Each row is where one point has got to under a steady rotation. How many steps took it there?
The counts run from 0 to 131.
[  1  15 -30   0  16   6 -31 -11   3  22  40  -9  -9   6  11 -10 -31  25
  12   1 -12  11   4  22   6   7  -5 -12   8   7  26  -5  -2 -19  -3 -11
  -3  -4 -14 -18 -41 -35  -1   2 -11  -2  -4  21  32  -9 -14  16   7 -12
  -5  -8   8  -1  -5  -7   9 -12  -7   7 -10 -11 -17  31   7 -18 -35  19
 -30   0   6  -7 -15  25]
120
[ 10   4 -12  12  11   6 -10   0  10  12  19  14 -16  -8  17 -14 -24  -5
   6 -33 -38  19  -5  30 -16  10   4  -5  -2   4  -7 -14   8 -19  -5 -10
   1   1 -13  -8 -17  -9  17  -5 -10  -4  -1   8  33   1  -7  36   3  -5
   6   6  10  28   0  16  18 -29 -15 -25  -4  -9 -36  23  -7 -10 -18  18
 -19   0   4  18   3  39]
92
[ 20 -12 -16  -3   5  13 -11  15   8  -4  17  -6 -10 -16  -1  -1 -22   3
  21 -12 -27  11  -6   5  -1   6  10  -3 -16   6  24  -7   8  -6 -23 -12
  -6  11 -10 -17 -10 -22  27  -9   5   4  -7   3  29  25 -14   0  14  -9
  13  11  -7   4   5   6   0 -33 -28 -10 -10 -20 -32  10   9  -9 -35  23
 -17   5   4 -10   8  59]
6
[ -7  -9 -16   1  16   2 -18 -14   4  -3  43   5   6  -7   9  -1 -43   8
   0   3 -20  14  10  43   6  19  -4 -22  17   7  17 -11   0 -13 -10  -9
  16  -4 -27 -31 -25 -28  22 -14 -13   4  -1   4  12  -9 -21  19  11  -9
  -8  -5  17  19 -12   4  22 -18  -9  -6   0   3 -26  25   1 -19 -21  20
  -9  -4  -6 -17 -17  29]
54
[ 17   5 -15   1  13  14  -7  14  -3   5  16  11   0  10 -11   7 -34  -9
  15 -27 -24  19  -7  -2 -21  19   6 -14 -13   2  22  31  13  -9 -22 -24
   3  -2  -6 -15  -4 -38  12 -26   1  13  -1 -10  36 -12  -5 -10  14   1
  22   0   7  19  -9   6  15 -33  -3 -16  -3   1 -27  14   1 -20 -31  12
 -16  -9  -6   1  -9  35]
0
[  7   8 -24  21  15   4   5   3  15  -8  17   8  -8  -4   4  -9 -47   8
  12 -32  -9  26 -13  19 -27  16   3   4 -16 -10   6   4  13  -8 -23 -28
   7   7  -9  -2  -3 -22  17 -14  -4  11 -11 -11  40  14 -13  26 -13   5
  15  16  -5   2 -13  16   2 -15 -10 -16  -5   2 -10  17   8 -15 -23  37
 -18 -15   2 -19  -1  25]
68
[ 10  -2 -28   7  15   8  -9  17  -1 -10  17   7   2   2   7  16 -55   5
  11  -4  -5  25  -7  10   4  11   7  -1  -1  11  14   6  11  13 -21 -23
 -11   5 -13 -19  -9 -34   2 -33  -4  13  -2   3  28 -12 -15  13   9   9
  13  -2  21  25  -5   0  16 -13   0   5  -3  10 -20  20   1  -7 -23  20
 -20  -5   0 -15 -28  29]
44
[ 10  12 -27   5  20   1 -14  16   2  10  27  11   0   4   1   2 -44  -5
   3 -10  -4  17  -3  22  -8  13  -3   0  -5   2   5  14   4   6 -15 -29
  -1  -9   0 -14 -16 -24  -3 -19 -10  13   7   4  20 -24  -8  22   6   6
  12  -5  27  34 -10   0  24  -7   8   0 -13  12 -12  26  -8 -24 -25  23
 -18 -12  -5  -1 -20  23]
43
[ 10   9 -13   4  13  10 -14 -11  -2  16  21  12 -22 -14   6 -20 -19 -17
  14 -32 -22  15  -9  26 -18  13   3 -18  -6 -12   8  -9  16 -20 -11 -13
  10   0 -10   7 -15 -19  19   6   2   1  -6   4  28   9  -4  22   5 -11
  11   3   4   3  -5  10   6 -24 -16 -23 -10 -23 -18  25  -6 -23 -26  19
 -11   0  -4  -1   5  49]
8
[ 10   8 -14  12   4  14  -4   8   2   6  31  24  -9  -1  -2  -8 -12   2
  13 -14  -8  18   9  20  -8  27 -10 -17 -11  15  -3   0   1 -12 -24 -10
  -3  13 -14 -17 -32 -20  20 -27  -9  11  -7  -9  20   4 -12   2   6   0
  10   5  -5  23   5   0  12 -35  -7 -11  -2   4 -39  28  -2 -19 -32  13
  -8  -4   5  -3 -18  52]
94
[ -4   6 -28  12  21   7  -9   8   3   1  21 -10 -10   1  10   8 -41   9
  20  -9 -34  20  -1   8  -5  14  -8   2   6  19   8   7   4   3 -26 -15
   0 -15  -7 -29 -27 -12   4 -12 -15   1 -16   5  23 -13 -18  24  11 -10
   4  15  24  28 -13  23   8 -16  -9 -11   4   9 -31  25   1 -10 -19  14
 -24  -9  -2  13 -15  21]
87
[ 22   5 -20   0  24   3   0   6  10  13  37  15   9   3   2   4 -38  18
 -13 -18 -16   7   4  16 -23  13  -1 -18 -17  18  10  15   2  -6  -9 -29
   2   4 -15 -14 -23 -31   2 -19   2  16  11  12  19 -12 -25   8  -3   2
  -3 -14   6  16  -7  -5  29 -14   8   7   0   2 -29  24   8 -23 -20  14
 -26 -21   8 -12 -11  27]
60
[ -4  22 -19  11   9  11 -25 -25   7  12  35   2 -10  -8   2 -27 -40  11
  16 -10  -8  17   4  31  -5  13 -14 -14   8  -4  18   0  11 -30 -14 -15
   7  -5  -9   0 -26 -31   4   7 -10  -4 -15   7  33   1   5  17   1  -7
   5   4  10   0  -7   4   6 -14 -13 -11 -13 -12  -7  29   2 -32 -31  17
 -26   5  -1 -10 -15  27]
119
[ 20   7 -14   2  12   2  -7   8 -10   7  32  -2   6  -9   8  10 -49  10
 -12 -17 -24  10  12  17 -11  11   3 -20  -6  17  38  -5  -9 -15 -19 -14
   7   6 -14 -15 -22 -28   4 -10  -5   3  10  12  14  -4 -23  -5   6   0
  -5 -21  18  26   7  -5  33  -8 -15  -2  -7   6 -27  31  11 -24 -24  12
 -21   0   4 -16  -4  27]
38
[  8  22 -25 -10  16   5 -18   5 -10  15  23   4   4   4   4   5 -37  10
   6 -10 -36  13   3  26 -14   1  11 -24  -3  11  17   9  12   0  -8 -25
   8  -8  -4   0 -10 -33   3 -18  -6  23  16  10  34 -15 -13  21   8 -11
  15  -9  20  33  -6   3  14 -12   9  -4  -7  -9 -27  30 -14 -30 -15   8
 -23  -4 -10   0  -2  31]
126
[  8  16 -18 -13  18   5 -24  -5   5  23  17  -1   1  -1   2  -4 -27   1
   9 -21 -29  16   7  28 -13  -5   4 -12 -12   1  20   6   7  -1 -15 -29
   8  -2  -2   2 -12 -23  -1   0   1  11   4  21  32 -19  -4  35  10  -8
   8 -12   9  14  -9  10  10  -4   0   5 -12 -21 -14  30 -19 -29 -22  14
 -37  -5   7  -1   8  36]
125
[  1  -8 -13  -6  12   0   9  -1 -11  -4  23  17  10   3  -5  12 -51  -1
  22 -17 -19  21   2  16 -23  16   0  -9 -11   6  25  -1   7  12 -37 -17
  17   3 -15 -12   5 -34  16 -13   7  29 -11  -3  28  -2 -18   3  -4 -13
 -10  -4   2  -1  -3   9  -3   0  -8   9   3  -1 -17  25  -8 -17  -3  23
 -27  -2   7 -25  -3  32]
62
[ 16   6  -9 -13  28   3  -8  16  14  25  25  -9   4 -12  -1  20 -23   6
   3 -23 -37  20  10   1 -22   4  -1  -7 -11  17   9   6 -17  -5 -17 -24
   2  -5 -16 -23 -22 -15   4 -17  -2   4  -1   9  20 -13 -14   7  16 -12
  -2 -12   7  21 -10  14  22 -17   7  -4   4  -4 -43  18  -3 -16 -28  12
 -22  -7  14   0   7  34]
82
[ 13 -14 -11  -4  14  10 -13  -4  14  -4  24  -8   7 -11  -2   3 -40  10
  -4  -4  -2  18  -1  15  -7  20  -5  -8  -3  -4  31   4  -5 -12 -21 -14
   3  11 -29 -28  -4 -42   8 -18   5   3  -2  -2  26  -2 -13 -13   9  -1
  -1   2  -6 -12 -19   3  24 -11 -12  10  -6  -3 -19   5  19 -22 -32  26
  -9   2  13 -34  -3  34]
56
[  8  -8 -10   4  13   2 -14 -22  20   5  27   1   3  -4  13  -1 -49  11
  -4 -26 -29  18   1  38 -21   0   5 -19  -5  -7  17  -3   0 -12  -3 -22
  16  -7 -27  -5  -3 -25   2  -3  -6   6   8  16  35  -4 -16  29  -2 -16
 -12  -5  -2  -1 -15  11  19   6 -16  -8   0 -18 -19  12   2 -30 -13  27
 -24   0  12 -14  10  21]
58
[ 18  -9  -6  -9  14   6 -11   9  -6   0  10   2   7 -12  -9  16 -41 -16
  14 -24 -22  22   2  22 -18  -2  -4  -4 -20   0  35  -6   1   7 -26 -21
   8   2  -9 -10  10 -32   0 -13   7   7  -4   2  30  -7 -11   9  14  -4
   2 -12   0   3   2  12  19   1 -14   8 -17 -11 -16  20 -15 -23 -17  25
 -29   7  24 -26  12  41]
40
[ 12  -7  -8   3   1  12 -19   1   1   5  13   5 -14 -11   6 -14 -21  -8
  24 -23 -27  21  -8  20 -15  10  17 -10 -17  -7  20 -10  16  -6 -20  -8
   4   2 -13   0  -2 -18  32  -5   7   7  -8   2  36  20  -6   6   5 -11
  14   9  -7   2   0  12   1 -34 -25 -19 -11 -22 -24  12  -4 -13 -20  24
 -17  10   5 -14  21  45]
7
[ 10   9  -7   3   6  15 -20  -6  -7  -1  21  -1   3 -16   0  -3 -32   0
 -13  -1  -9  19   4  28   2   4  -1 -28   8  -2  25   0  11 -19 -12 -13
   6  11 -26 -14  -2 -38   8 -41  -8   8  11  -9  37 -11  -2   5  12   7
  29 -11  -1  20  -7  -1  28 -26  -3 -13  -5   2 -33  23  -9 -19 -28  17
  -5  10  16 -14  -7  34]
33
[  6  11 -18   8  16   9 -21 -11  -6  11  34  -8  -4  -3  10   4 -49  17
  -6 -10 -28   9  14  27  -4  -2  -2 -17   2  22  28  -8  -2 -17 -10  -9
   8  -2 -17  -9 -20 -34  -6  -9  -8   1   3  20  19  -5 -22  22   0 -14
  -5 -12  19  17   9   1  26   2 -20  -4  -2  -4 -18  28   8 -22 -13  11
 -30   3   3 -12  -8  16]
37
[ -2   2 -28   1  17   4 -22  -8  -4   1  22 -10 -14 -17   1  -7 -56  -1
  21  -6 -28  17  -8  18  -3   4   1  -2   5   2  37  -2  12   6 -29 -15
  13  -7   2  -7  -4 -14   2   6 -10   5  -8  12  26  -8 -11  26  11 -14
   7  10  29   7  -8  15  -1 -11 -20  -9 -15   1  -9  25   8 -22 -18  29
 -18   9  -6  -9   7  24]
130
[  8   6 -17  -7  18  10 -18  12 -15  11  27   1   0   6  -1  12 -23  -4
  19 -16 -40  15   4  11  -3  14   3 -17  -5  32  19   7  -1  -4 -20 -10
   2 -11 -10 -18 -29 -33  10  -3   3   9  -6  13  24 -26 -17   2   8 -19
  -9  -7  19  29  11   1  14 -12  -6   2  -6 -14 -30  30  -3 -20 -26  -1
 -31  -4   4   8 -10  28]
104
[  7  12 -30  -4  15  13  -8   6 -10  -2  21   3  -5  -2 -15  13 -42  11
  21  -6  -3  26  -7   4  -4  11  -6 -12 -17   2  32   7  16   8 -42 -20
   1   2   5  -8  -2 -33  -3 -22   0  25 -13  -5  31   0  -6  -2   4  -1
  15  -5  10   5  -1   3   7 -16  -7   8 -15   1  -6  22   0 -25 -32  23
 -18   0   3 -21 -24  36]
128
[ 18  -1 -15  13  11  10   1  11   1  -6  12 -11 -13 -17   6  13 -36  -4
   4 -21 -25  22  -7  -4 -10  16  -4   2 -14   6  20   9   5  -8 -34 -10
   0   4  -7 -19  -7 -24  18 -26  -3   0 -17  -8  23  10 -13   0   5 -10
  19  10   6   5   0  13  16 -32 -24 -25  -1   3 -37  11  23   2 -27  23
 -13  -2   3  -6  -2  28]
89
[ -2   7 -21   8  14   2 -24 -26   2  10  21 -10  -9  -2   9 -10 -53  19
  10  -4 -19  21   7  33 -11   3  -5 -12   2  12  27 -14   3 -17 -15  -9
   4  -1 -18  -5 -22 -33 -15   0  -5   0  -4  20  33 -10 -11  31   0 -10
  -7   5   8   5   1   5  16   5 -18   6  -3  -9 -10  32   0 -20 -17  22
 -31  14  18 -14  -6  18]
36
[  8  12 -15   9  22   3 -18  -3   2   3  22  15   7   3   4  -4 -55 -13
   3 -22 -20  24  -1  31 -17   7  -3  -7  -8  -5  13   5   8  -4  -9 -28
  17 -15   0  -1  -5 -22  -4  -7  -5   6   7   8  24 -20  -4  29   8   0
  17  -5  32  24  -8  11  21  -5  -3  -9  -8  -3  -4  24 -16 -33 -12  19
 -25  -3   0   1  -1  29]
42
[-11  14 -29   8  22   8  -4  -2   7  18  18   7 -12   2   1   1 -42   9
  21 -28 -21  29  -5  11 -19  17 -11  11  -4   6   6  12  -2  -7 -32 -24
   6  -7   0 -18 -20 -16  -2  -1 -10   6 -24   7  21 -12  -8  34   2  -7
   1  10  19  13  -8  24   0 -10  -7 -12   0   8 -16  29  -3 -14 -22  23
 -29  -4   6  10 -13  19]
86
[-10  -5  -4  -7  11  13 -10 -18  14   6  16   7  -1 -24   1  -8 -16  -5
  23 -19 -17  27   6  42 -18  15  -3  -9   2 -17   8  -7  -2  -9 -20 -22
  10  -2 -18 -13  -6 -17  12 -14   3   4 -19  -8  33  -4 -10  27   5  -9
   3   9 -10  -3 -23  29   7 -19 -10  -9   2 -11 -22  17 -10 -11 -22  32
 -10   8  27 -16   5  44]
74
[  0  14 -12   9   2  13 -17 -32  -4   3  19  10 -11   0   0 -25 -37  -3
  17  -8  -7  20   2  23  -6   8  -1 -20   0  -9  17   3  21 -26 -15 -14
  17   5 -14   3 -12 -40  10  -7  -3   9  -6  -7  46   3  -1  12   2  -4
  11   8  -5  -2  -9   1   3 -21 -22 -16  -8 -10 -10  23  -5 -29 -24  27
 -22   6  10 -17  -9  29]
118
[  1  -6 -33   9  19  -9   5  -4  16   6  38   7  -7 -13  16  -2 -34  19
   7 -14 -34  18   1  27  -6  16   7  -6  -2  12  -2 -15  -1  -2  -9 -15
   4   1 -11 -17 -25  -4  23   3  -9   3 -10  13  12   9 -29  40  -6 -12
  -2  10   8  12  -6  15  -6 -13 -13   1  -1   1 -25  26   0  -8 -17  27
 -22  -8  -2   0  -7  35]
70
[ -5  14 -24  -1  14   9 -15 -10 -10  19  16   3 -15   0  -4   2 -36   3
  33 -23 -25  18   4  24 -23   5  -1 -16 -15   7  22  -4  10  -4 -28 -24
  15  -1  -1   3 -14 -32  -2   6  -1  25 -10  13  32 -10  -4  31   1 -17
   6  -3   2  12   8  12  -2   8  -9   5  -8 -11  -7  34 -16 -26 -18  15
 -39   2  13  -7   1  32]
19
[ 13  -2 -23  22  23   0 -19   8  19  -4  31  -1 -10 -22   8  -8 -62 -11
   6 -22 -18  22  -7  31  -9  17  -5  10  -4  -4  24 -16  -2  -5 -17 -14
   9  -3  -4 -13  -9 -10  14  10  -4  -5  -3   8  13  10 -17  28   4   6
   2  11  12  12  -7   4  10  -9 -28 -10 -18  -4 -10  20  16 -23 -18  32
 -15   3   0 -11  -2  27]
47
